In the rows, zero is written as 128.
Families of rows that turns and mirrors carry onto each other, the same ones carrying the whole set onto itself: the rest of each named row's family, in list order
4 families of 8 rows
Baso: [118 107 156 114 129 144 104 133 149  91 119 132 120 126 112 131 172 167
 144 126 110 153 126 110 128 135  86 104 129  96 121 129]
pek: [138 137 134 134 113 161 132 136 148 106 141 140 109 121 111 132 145 174
 135 138 109 157 131 119 144 151  97 111 130  95 134 131]
satu: [128  94 166 114 122 147 101 115 145 137 131 126 141 130  82 161 171 161
 150 129 121 148 122  93 133 138  81 130 131  89 125 137]
kop: [117 109 115 113 140 132  94 173 117 134 125 124 127 142 158 149 177 115
 134  91 140 118 141 151 136 120 136 129 148 143  75 140]
bemo: [129 130 125 125 113 158 127 132 147 106 130 148 117 111 106 135 155 173
 140 136 100 151 125 111 133 151  96 101 124 105 133 122]
fef: [134 104 133 121 151 129  92 159 123 179 146 112 138 143 141 173 176 116
 128  83 154 121 125 137 133 130 125 149 148 136  86 154]
godit: [145 124  96 128 130 135 109 151 120 191 147 136 140 137 132 185 154 129
 125  94 143 120 129 137 131 147 145 137 125 147  90 143]
Riku: [127  97 124 113 143 126  84 150 118 170 136 125 139 136 134 180 179 119
 130  82 149 114 127 136 125 128 131 145 138 143  82 155]
bab: [134 123 130 120 114 173 127 141 145 112 134 141 121 114 104 137 148 168
 155 140 103 155 140 113 140 140  90 116 136 106 130 108]
kazom: [119 115 155 111 127 146 103 129 148  91 129 135 119 125 110 129 165 173
 155 129 115 148 131 118 131 135  79 131 139  95 122 132]
fodu: [131 121  92 132 128 138 132 172 120 159 140 131 123 139 158 149 163 124
 128  93 136 132 145 150 139 143 153 125 144 153  90 135]
Rut: [129 100 170 117 132 135  97 127 150 126 132 132 122 120  92 163 172 170
 143 127 125 149 112  94 118 134  80 123 122  97 127 143]
Lovi: [120 109 117 120 148 139  98 165 124 143 132 111 137 150 162 140 178 114
 129  81 141 123 139 152 144 131 130 128 154 137  80 141]
Sired: [136 129  86 131 144 146 118 171 112 156 142 122 115 125 152 143 156 122
 130  93 129 142 143 140 136 145 147 123 158 151  90 124]
Gar: [126 109 164 116 128 138  97 112 147 123 140 135 129 123  90 155 168 175
 151 127 124 145 118 102 125 142  79 145 133  92 128 144]
gal: [120  98 117 119 141 132 111 170 122 139 134 121 126 142 158 146 184 119
 130  81 144 127 143 147 131 130 144 133 151 148  80 141]
fik: [129 101 123 126 150 119  90 146 113 181 137 108 136 141 132 167 177 115
 127  81 151 134 124 120 129 143 139 138 154 134  86 153]
viv: [121  99 154 110 123 162 106 129 143  95 123 129 133 122 104 130 172 158
 154 128 109 144 134 106 136 132  83 122 144  94 118 119]
zadu: [140 117  98 134 128 130 127 156 121 189 150 132 131 136 136 174 166 124
 125  89 145 129 132 134 130 149 152 138 135 150  93 148]
Pipa: [118 111 162 116 126 155 109 137 146  87 131 130 107 121 113 127 171 165
 138 126 117 151 128 119 137 131  83 119 142  93 126 141]
Zel: [128 138 132 122 114 153 123 131 149 108 136 146 116 123 109 133 145 181
 151 140 106 155 132 120 140 149  87 124 131  99 133 124]
zab: [128 100 169 116 129 148  97 115 144 123 145 132 120 118  89 155 173 170
 134 117 129 148 114 103 125 139  80 135 132  94 130 157]
vekat: [139 122 139 124 112 158 123 127 146 157 142 140 129 121  85 169 147 171
 152 143 113 159 127 100 138 144  88 125 124 102 137 126]
Nepig: [144 129 101 132 137 143 115 160 122 195 157 127 135 128 138 177 156 122
 126  90 144 121 125 137 139 146 135 146 144 146  99 144]
fet: [146 127 142 132 115 155 122 115 148 144 155 142 122 117  87 163 149 179
 130 127 119 153 117 104 132 158  92 129 120  98 137 147]
goka: [142 124 138 127 115 148 120 126 147 141 144 150 118 104  88 169 152 175
 140 137 114 150 112  94 122 148  91 122 117 104 138 134]
mim: [136 134  87 129 129 140 118 173 121 154 132 136 127 138 156 156 151 125
 130 103 131 123 143 152 142 140 149 121 135 144  85 128]
bavon: [143 127  99 135 141 129 113 158 112 199 148 120 122 131 134 175 154 125
 128  96 141 146 130 126 134 150 145 131 144 146  96 140]
Nim: [133 134  87 132 133 152 122 167 121 160 143 128 134 134 157 144 156 121
 126  90 129 123 138 154 148 147 139 127 150 146  93 131]
keto: [123 105 112 122 153 133  93 159 111 139 130 110 127 134 153 137 179 111
 130  78 136 130 137 134 131 139 143 129 165 140  80 136]
ferev: [139 133 140 126 114 144 118 116 148 141 146 148 126 119  89 160 146 183
 149 138 116 152 119 105 133 154  87 136 123  97 138 138]
vodir: [130  91 124 123 141 123 107 153 119 172 144 121 135 140 138 169 185 118
 127  80 154 121 128 131 123 136 142 146 144 146  84 154]

Which other rows belong to the same family as Lovi? Baso, bemo, fef, Rut, Nepig, goka, Nim
Which other rows belong to the same family as fodu? kazom, Gar, gal, zadu, Zel, ferev, vodir

Families of rows that turns and mirrors carry onto each other, the same ones carrying the whole set onto itself: the rest of each named row's family, in list order
5 families of 8 rows
nev: [144 140 148 133 133 127 134 108 172 145 165  87 120 101 129  80 158 111
 120 130 135 124]
kimo: [134 154 106 110 158 123 136  90 143 113 150 114 113  74 132 106 166  98
 165 107 167 129]
boveg: [134 138 137 124 127 135 126 156 128 162 177 110 143 134 137 123 129 152
 133 130 108 112]
Gavez: [129 162 129 121 155  97 119 164 141 130 185 124 120 108 133  98 141 117
 160 124 166 154]
motal: [143 124 102 125 128 158 146  80 131 136 155 111 140 102 136 132 159 145
 145 121 122  90]
zurul: [112 127 119 143 130 131 139 137 152 105 152  82 146 114 107 107 154  95
 155 110 146 117]
vedot: [128 158 140 114 153  97 132 161 141 151 173 116 124 105 134  93 144 116
 149 127 172 164]
fulim: [121 154 137 114 157  99 116 157 141 144 177 117 118 111 126  86 140 115
 167 121 163 153]
gom: [140 168 123  96 161 125 128 113 129 170 182 139 117  88 163 122 149 155
 144 135 134 131]
Vasol: [124 136 130 133 136 128 130 161 132 159 166 104 143 126 116 128 135 159
 141 132 106 119]
sibi: [149 151 127 103 149 116 129 119 140 167 190 144 102  94 164 110 167 147
 138 118 125 132]
sirad: [133 144 109 116 127 145 156  76 135 127 155 106 145  83 147 131 173 143
 144 121 117 102]
Mevin: [103 142  92  98 139 133 127 134 109 115 162 141 151  92 132 138 129 124
 177 116 130 124]
sanu: [145 159 124  99 156 121 118 115 131 168 180 149 113  95 164 127 168 155
 146 115 136 123]
fisa: [122 170 109 114 149 124 121  94 141 116 168 122 115  87 137  95 170  96
 177 109 159 141]
kigi: [151 161 132  97 162 132 116 113 134 154 182 144 111  86 166 116 156 158
 152 114 133 126]
nevag: [126 171 141 113 157 105 118 168 143 137 170 110 115 108 135  99 134 106
 154 117 156 151]
Gibeb: [116 140 133 131 124 131 139 158 138 162 170 114 138 117 138 122 128 165
 146 134 102 118]
Gov: [103 151 105 103 146 139 132 134 101 125 164 135 144 101 123 147 133 122
 183 120 150 122]
Togu: [149 140 139 133 145 123 136 111 177 156 161  78 127 106 138  85 179 138
 136 131 137 113]
Tuvir: [111 150  93 105 155 133 130 139 101 130 170 134 140 103 140 146 147 142
 182 109 143 120]
Zuna: [157 140 145 146 142 121 140 107 170 158 161  84 119 107 154  90 165 116
 134 120 130 126]
Pibu: [139 151 108 110 158 126 129  93 143 116 169 111 129  78 130 102 178  86
 158 111 175 124]
Vetur: [149 147 152 141 144 126 136 115 168 159 179  84 116 110 138  86 176 126
 124 127 151 122]
lonet: [128 153 110 106 152 134 136  84 146 115 174 122 116  78 150 100 171  90
 159 115 169 126]
nolu: [135 121 133 127 138 136 146 153 136 159 167 102 146 117 134 133 132 157
 123 136 119 102]
Dur: [141 162 106 111 154 125 139  82 136 113 159 120 127  79 135  99 178  97
 164 109 163 131]
lerog: [123 131 116 117 129 162 145  83 138 147 155 103 141  94 137 127 167 134
 145 121 109  92]
piz: [139 173 130  91 156 126 119 100 144 170 185 141 117  80 161 129 158 146
 146 119 138 122]
Meva: [120 145 130 120 164 115 106 170 148 146 184 120 119 121 123  95 132 110
 157 123 157 143]
Suli: [137 134 108 126 128 164 152  90 137 136 160 106 143  93 143 139 164 136
 137 123 115  87]
Bigik: [118 121 110 147 127 131 146 148 136 110 156  82 148 117 109  99 150 104
 157 128 142 118]
zedu: [154 143 140 132 139 123 130 115 176 153 169  87 117 103 144  78 173 129
 124 122 130 122]
sev: [117 126 137 123 130 134 128 162 141 159 172 105 135 124 133 128 124 155
 138 135 117 112]
piruf: [130 133 105 124 128 157 132  89 134 130 165 107 142  89 134 132 164 137
 155 117 110  81]
vif: [106 149 101 106 136 132 127 139 103 125 177 146 141  89 130 140 132 113
 167 113 148 126]
Tadez: [117 132 120 139 128 135 150 134 143 113 153  71 145 106 108 100 136  97
 157 124 143 121]
Fopek: [114 131 111 136 124 127 146 135 139 118 143  77 145 124 107 116 141  92
 149 124 143 112]
nat: [111 155  97  91 140 134 123 141 100 115 164 137 139 103 120 139 132 131
 168 116 149 119]
dop: [107 138 117 134 138 142 135 126 137 107 146  84 163 111 107 116 140 106
 161 126 154 115]

Which other rows belong to the same family as lerog? Gavez, zurul, gom, Vasol, Mevin, Vetur, lonet
Which other rows belong to the same family as fisa? nev, sibi, sirad, Tuvir, nolu, Meva, dop
Which other rows belong to the same family as boveg? kimo, motal, kigi, nevag, Zuna, Fopek, nat
Which other rows belong to the same family as Pibu? vedot, Gibeb, Togu, piz, Bigik, piruf, vif

